In the data rows, the value 50 means zero.
Here is a table of points, one per row:
vec![67, 30, 48, 58, 74, 41, 38, 44, 50, 15, 31, 34, 67, 76, 44, 44, 43, 47, 56, 40, 37, 41, 41, 59, 54, 60, 50, 63, 59, 64, 70, 52]
vec![53, 54, 47, 53, 44, 41, 77, 57, 52, 94, 93, 37, 95, 27, 56, 31, 47, 48, 53, 44, 43, 40, 31, 45, 42, 60, 47, 73, 47, 40, 52, 38]
vec![58, 51, 47, 22, 38, 59, 56, 47, 67, 84, 72, 48, 79, 34, 22, 40, 43, 48, 41, 69, 54, 28, 58, 31, 45, 43, 64, 54, 67, 46, 32, 78]
vec![55, 30, 42, 48, 45, 29, 37, 56, 39, 11, 36, 45, 58, 81, 39, 53, 65, 44, 30, 47, 64, 45, 55, 39, 59, 46, 64, 57, 51, 23, 61, 38]
vec![57, 58, 78, 39, 80, 53, 56, 46, 35, 43, 55, 40, 36, 24, 65, 61, 46, 46, 61, 13, 55, 40, 84, 46, 35, 42, 52, 47, 31, 41, 35, 46]
vec![34, 40, 49, 51, 40, 42, 53, 37, 68, 35, 45, 15, 49, 20, 36, 36, 49, 36, 42, 68, 25, 60, 53, 32, 57, 28, 35, 55, 41, 48, 23, 33]
vec![65, 50, 57, 53, 69, 54, 64, 45, 48, 60, 23, 83, 63, 27, 50, 60, 55, 41, 49, 17, 44, 48, 47, 66, 35, 46, 39, 43, 30, 54, 52, 66]
vec![56, 49, 43, 52, 47, 61, 51, 59, 39, 55, 87, 24, 65, 23, 57, 35, 58, 58, 30, 51, 11, 41, 68, 34, 46, 40, 41, 58, 38, 48, 74, 53]
vec![56, 63, 52, 45, 54, 34, 51, 47, 60, 72, 29, 10, 42, 63, 72, 42, 70, 02, 47, 47, 47, 73, 69, 43, 38, 52, 60, 58, 50, 69, 65, 39]
vec![47, 61, 61, 47, 65, 49, 43, 46, 72, 84, 90, 60, 88, 60, 51, 47, 81, 71, 67, 66, 49, 33, 67, 40, 67, 43, 81, 52, 46, 37, 48, 51]
vec![56, 31, 65, 69, 25, 45, 22, 32, 58, 46, 53, 19, 31, 68, 58, 53, 50, 34, 51, 18, 54, 55, 31, 45, 64, 49, 56, 43, 50, 58, 45, 62]
vec![44, 59, 38, 44, 61, 16, 57, 57, 36, 30, 73, 48, 16, 61, 36, 66, 60, 58, 60, 60, 52, 28, 41, 43, 30, 51, 43, 45, 63, 43, 32, 51]
vec![59, 33, 48, 82, 56, 41, 61, 36, 56, 87, 55, 45, 07, 91, 36, 31, 51, 19, 59, 49, 33, 64, 70, 36, 46, 49, 52, 55, 52, 52, 58, 61]
vec![52, 61, 45, 40, 35, 44, 16, 65, 37, 79, 41, 20, 29, 75, 39, 30, 57, 14, 45, 27, 55, 45, 57, 68, 46, 63, 51, 54, 63, 61, 38, 53]
vec![43, 60, 34, 27, 32, 27, 45, 61, 47, 29, 50, 38, 29, 52, 64, 44, 41, 60, 33, 36, 58, 47, 39, 41, 43, 50, 58, 63, 36, 50, 62, 51]
vec![58, 49, 39, 50, 56, 53, 60, 43, 31, 63, 35, 76, 67, 37, 58, 69, 66, 32, 47, 37, 33, 45, 30, 47, 56, 67, 28, 26, 36, 39, 36, 62]
vec![50, 60, 60, 29, 67, 73, 35, 40, 46, 60, 90, 50, 85, 65, 42, 23, 24, 37, 72, 82, 70, 40, 37, 68, 40, 35, 54, 45, 46, 54, 51, 34]
vec![33, 63, 66, 43, 61, 58, 49, 54, 39, 47, 51, 71, 47, 38, 41, 66, 65, 14, 50, 61, 26, 36, 42, 45, 63, 54, 33, 34, 29, 35, 43, 60]
vec![48, 43, 46, 51, 34, 42, 63, 52, 74, 62, 75, 55, 99, 87, 44, 53, 41, 79, 65, 72, 99, 87, 63, 39, 41, 47, 18, 11, 25, 83, 55, 43]
vec![67, 54, 44, 83, 61, 46, 28, 18, 44, 76, 64, 47, 60, 43, 64, 33, 42, 77, 19, 86, 66, 34, 49, 37, 49, 58, 41, 47, 57, 47, 43, 45]
vec![46, 21, 48, 80, 32, 81, 57, 40, 47, 09, 62, 43, 53, 63, 56, 57, 60, 24, 53, 39, 62, 22, 72, 63, 40, 50, 43, 60, 85, 52, 55, 68]
vec![46, 54, 34, 73, 38, 51, 47, 28, 27, 27, 58, 30, 54, 82, 47, 60, 59, 53, 54, 19, 37, 32, 47, 41, 25, 61, 73, 34, 48, 57, 60, 40]
vec![52, 64, 42, 48, 50, 70, 51, 48, 67, 46, 50, 43, 43, 59, 65, 72, 64, 68, 67, 71, 32, 99, 38, 65, 53, 59, 46, 51, 73, 29, 64, 49]
vec![60, 46, 41, 39, 69, 60, 62, 49, 46, 50, 57, 75, 35, 36, 48, 58, 63, 41, 21, 29, 41, 42, 48, 67, 67, 44, 34, 38, 49, 38, 51, 51]
vec![56, 49, 21, 58, 65, 46, 57, 69, 61, 62, 44, 94, 49, 32, 56, 63, 48, 35, 54, 15, 48, 43, 53, 58, 49, 42, 67, 29, 55, 60, 19, 27]
vec![63, 44, 74, 55, 41, 16, 52, 49, 50, 21, 28, 42, 60, 76, 43, 59, 50, 53, 23, 56, 29, 65, 42, 68, 43, 61, 64, 44, 50, 38, 38, 61]
vec![61, 53, 57, 59, 73, 33, 43, 62, 52, 71, 31, 57, 35, 25, 53, 81, 50, 44, 76, 51, 71, 17, 32, 42, 52, 62, 22, 74, 46, 76, 47, 44]
vec![69, 93, 71, 74, 50, 60, 46, 62, 25, 43, 41, 65, 45, 39, 40, 55, 32, 65, 76, 65, 62, 99, 53, 58, 50, 25, 60, 55, 57, 43, 57, 71]
vec![46, 55, 47, 45, 49, 54, 73, 61, 38, 23, 17, 35, 48, 80, 55, 33, 56, 60, 33, 47, 45, 28, 46, 46, 62, 28, 74, 57, 47, 70, 41, 66]
vec![64, 39, 43, 48, 56, 70, 51, 54, 63, 34, 67, 65, 19, 61, 34, 53, 48, 72, 56, 55, 63, 73, 49, 39, 49, 70, 48, 78, 51, 50, 54, 57]
vec![47, 62, 47, 44, 69, 63, 46, 60, 61, 25, 67, 16, 58, 28, 62, 40, 24, 51, 32, 68, 63, 30, 65, 24, 56, 67, 48, 16, 54, 46, 45, 62]
vec![57, 69, 49, 29, 50, 33, 40, 60, 80, 23, 75, 42, 24, 62, 43, 43, 63, 65, 59, 33, 44, 35, 37, 76, 33, 40, 41, 60, 39, 60, 63, 52]
vec![55, 44, 50, 49, 31, 54, 37, 52, 71, 60, 38, 42, 57, 22, 27, 16, 55, 59, 43, 55, 53, 47, 47, 31, 37, 28, 38, 39, 56, 31, 39, 48]
vec![53, 81, 38, 42, 45, 61, 64, 50, 58, 36, 41, 58, 47, 48, 61, 44, 32, 62, 76, 59, 41, 87, 49, 48, 55, 99, 52, 72, 53, 37, 47, 58]
vec![48, 61, 65, 49, 35, 49, 66, 71, 46, 60, 30, 77, 39, 24, 55, 64, 81, 37, 38, 44, 81, 30, 33, 51, 53, 53, 48, 50, 48, 59, 54, 53]
vec![47, 15, 55, 74, 37, 61, 58, 45, 68, 69, 14, 50, 60, 43, 56, 22, 52, 99, 60, 91, 79, 37, 61, 56, 27, 64, 65, 31, 17, 30, 50, 41]
vec![58, 37, 61, 54, 41, 40, 58, 58, 45, 35, 28, 27, 52, 82, 39, 53, 45, 45, 65, 22, 57, 26, 52, 40, 68, 51, 47, 70, 59, 38, 51, 60]
vec![39, 51, 54, 81, 41, 66, 43, 49, 58, 10, 47, 62, 76, 78, 52, 43, 64, 31, 27, 42, 43, 52, 33, 47, 54, 66, 70, 78, 57, 65, 38, 36]
vec![58, 60, 33, 38, 51, 42, 28, 54, 48, 37, 37, 61, 53, 42, 71, 51, 68, 66, 90, 62, 48, 52, 58, 59, 66, 46, 45, 68, 54, 64, 53, 55]
vec![62, 35, 65, 33, 43, 61, 62, 47, 43, 45, 61, 48, 47, 43, 43, 71, 48, 68, 50, 57, 52, 89, 49, 70, 33, 54, 55, 63, 71, 56, 41, 47]
vec![39, 61, 39, 44, 70, 60, 46, 20, 65, 62, 30, 75, 42, 33, 44, 75, 51, 29, 46, 31, 61, 46, 40, 37, 69, 33, 55, 42, 31, 34, 73, 41]
vec![29, 40, 60, 43, 54, 52, 23, 57, 42, 68, 24, 92, 67, 35, 56, 61, 33, 47, 53, 09, 41, 53, 51, 31, 34, 51, 27, 41, 51, 41, 64, 60]
vec![50, 37, 34, 74, 47, 56, 43, 82, 57, 55, 89, 29, 70, 45, 60, 45, 28, 56, 49, 56, 68, 51, 43, 68, 73, 34, 50, 33, 21, 33, 41, 40]
vec![30, 48, 93, 42, 73, 39, 57, 50, 54, 44, 64, 74, 34, 36, 84, 29, 54, 43, 38, 24, 51, 46, 52, 45, 54, 48, 26, 39, 54, 51, 44, 40]
vec![10, 59, 37, 66, 44, 45, 52, 40, 58, 68, 67, 51, 71, 26, 16, 38, 58, 61, 39, 65, 48, 32, 65, 58, 48, 45, 39, 57, 40, 52, 65, 57]
vec![70, 45, 57, 31, 25, 51, 67, 42, 42, 56, 49, 85, 43, 45, 70, 64, 26, 08, 36, 57, 27, 38, 60, 39, 52, 38, 38, 34, 23, 48, 66, 33]
vec![17, 12, 46, 60, 60, 66, 49, 69, 50, 62, 41, 16, 19, 69, 45, 49, 48, 33, 70, 58, 28, 69, 35, 26, 37, 38, 69, 36, 44, 71, 49, 71]
vec![48, 58, 33, 30, 53, 68, 62, 44, 53, 36, 43, 42, 43, 61, 66, 77, 40, 59, 44, 71, 64, 82, 49, 70, 35, 36, 51, 64, 60, 47, 52, 55]
vec![45, 69, 57, 52, 44, 67, 85, 41, 38, 55, 33, 18, 38, 98, 38, 28, 49, 56, 55, 24, 50, 28, 46, 53, 69, 53, 33, 40, 78, 50, 50, 37]
vec![53, 47, 44, 35, 64, 59, 32, 67, 35, 52, 34, 76, 51, 47, 46, 62, 64, 23, 39, 60, 20, 43, 64, 42, 45, 35, 23, 40, 33, 43, 48, 22]
vec![62, 48, 52, 66, 41, 52, 52, 42, 71, 48, 36, 28, 38, 14, 31, 31, 29, 59, 56, 72, 31, 29, 56, 57, 59, 55, 68, 22, 44, 57, 58, 43]
vec![45, 58, 62, 42, 50, 66, 42, 51, 29, 46, 59, 56, 29, 46, 28, 60, 53, 79, 36, 55, 55, 92, 62, 64, 66, 78, 57, 69, 45, 64, 30, 31]
vec![43, 51, 38, 34, 36, 48, 48, 31, 30, 52, 57, 63, 31, 58, 61, 49, 29, 68, 56, 59, 50, 70, 43, 75, 71, 47, 50, 78, 36, 42, 36, 67]
vec![48, 49, 33, 29, 73, 20, 56, 27, 28, 37, 59, 49, 42, 31, 53, 35, 58, 41, 64, 50, 80, 58, 40, 55, 54, 56, 62, 44, 73, 49, 61, 51]
vec![53, 34, 50, 38, 42, 41, 49, 58, 35, 47, 46, 71, 39, 31, 57, 46, 62, 74, 52, 66, 39, 80, 43, 52, 64, 46, 56, 43, 84, 72, 69, 62]
vec![47, 62, 54, 47, 35, 46, 46, 73, 42, 52, 57, 68, 32, 43, 60, 57, 37, 63, 71, 60, 43, 61, 39, 58, 51, 50, 60, 62, 77, 40, 54, 26]
vec![36, 42, 57, 51, 52, 39, 38, 61, 76, 98, 44, 56, 86, 62, 44, 60, 26, 84, 16, 74, 66, 40, 58, 54, 49, 53, 56, 50, 51, 43, 53, 54]
vec![31, 46, 49, 58, 27, 43, 46, 33, 43, 43, 26, 53, 46, 46, 57, 78, 42, 53, 47, 41, 38, 27, 56, 61, 45, 44, 71, 58, 65, 71, 45, 50]
These points spread out most along one direction. Take the direction at right angles to it along which they spread out most. Go by this last direction. Where along it does each point below lie, from 0 to 99? The average is 50, and the first point in the table lies past the average. One standard deviation of the points above along it is 16.
vec![47, 62, 54, 47, 35, 46, 46, 73, 42, 52, 57, 68, 32, 43, 60, 57, 37, 63, 71, 60, 43, 61, 39, 58, 51, 50, 60, 62, 77, 40, 54, 26] 55
vec![58, 60, 33, 38, 51, 42, 28, 54, 48, 37, 37, 61, 53, 42, 71, 51, 68, 66, 90, 62, 48, 52, 58, 59, 66, 46, 45, 68, 54, 64, 53, 55] 53
vec![10, 59, 37, 66, 44, 45, 52, 40, 58, 68, 67, 51, 71, 26, 16, 38, 58, 61, 39, 65, 48, 32, 65, 58, 48, 45, 39, 57, 40, 52, 65, 57] 46
vec![29, 40, 60, 43, 54, 52, 23, 57, 42, 68, 24, 92, 67, 35, 56, 61, 33, 47, 53, 09, 41, 53, 51, 31, 34, 51, 27, 41, 51, 41, 64, 60] 17
vec![50, 60, 60, 29, 67, 73, 35, 40, 46, 60, 90, 50, 85, 65, 42, 23, 24, 37, 72, 82, 70, 40, 37, 68, 40, 35, 54, 45, 46, 54, 51, 34] 58
vec![58, 37, 61, 54, 41, 40, 58, 58, 45, 35, 28, 27, 52, 82, 39, 53, 45, 45, 65, 22, 57, 26, 52, 40, 68, 51, 47, 70, 59, 38, 51, 60] 61
vec![65, 50, 57, 53, 69, 54, 64, 45, 48, 60, 23, 83, 63, 27, 50, 60, 55, 41, 49, 17, 44, 48, 47, 66, 35, 46, 39, 43, 30, 54, 52, 66] 18
vec![45, 69, 57, 52, 44, 67, 85, 41, 38, 55, 33, 18, 38, 98, 38, 28, 49, 56, 55, 24, 50, 28, 46, 53, 69, 53, 33, 40, 78, 50, 50, 37] 65
vec![60, 46, 41, 39, 69, 60, 62, 49, 46, 50, 57, 75, 35, 36, 48, 58, 63, 41, 21, 29, 41, 42, 48, 67, 67, 44, 34, 38, 49, 38, 51, 51] 25
vec![70, 45, 57, 31, 25, 51, 67, 42, 42, 56, 49, 85, 43, 45, 70, 64, 26, 08, 36, 57, 27, 38, 60, 39, 52, 38, 38, 34, 23, 48, 66, 33] 19
vec![31, 46, 49, 58, 27, 43, 46, 33, 43, 43, 26, 53, 46, 46, 57, 78, 42, 53, 47, 41, 38, 27, 56, 61, 45, 44, 71, 58, 65, 71, 45, 50] 49
vec![48, 58, 33, 30, 53, 68, 62, 44, 53, 36, 43, 42, 43, 61, 66, 77, 40, 59, 44, 71, 64, 82, 49, 70, 35, 36, 51, 64, 60, 47, 52, 55] 67
vec![56, 63, 52, 45, 54, 34, 51, 47, 60, 72, 29, 10, 42, 63, 72, 42, 70, 02, 47, 47, 47, 73, 69, 43, 38, 52, 60, 58, 50, 69, 65, 39] 54
vec![56, 31, 65, 69, 25, 45, 22, 32, 58, 46, 53, 19, 31, 68, 58, 53, 50, 34, 51, 18, 54, 55, 31, 45, 64, 49, 56, 43, 50, 58, 45, 62] 62
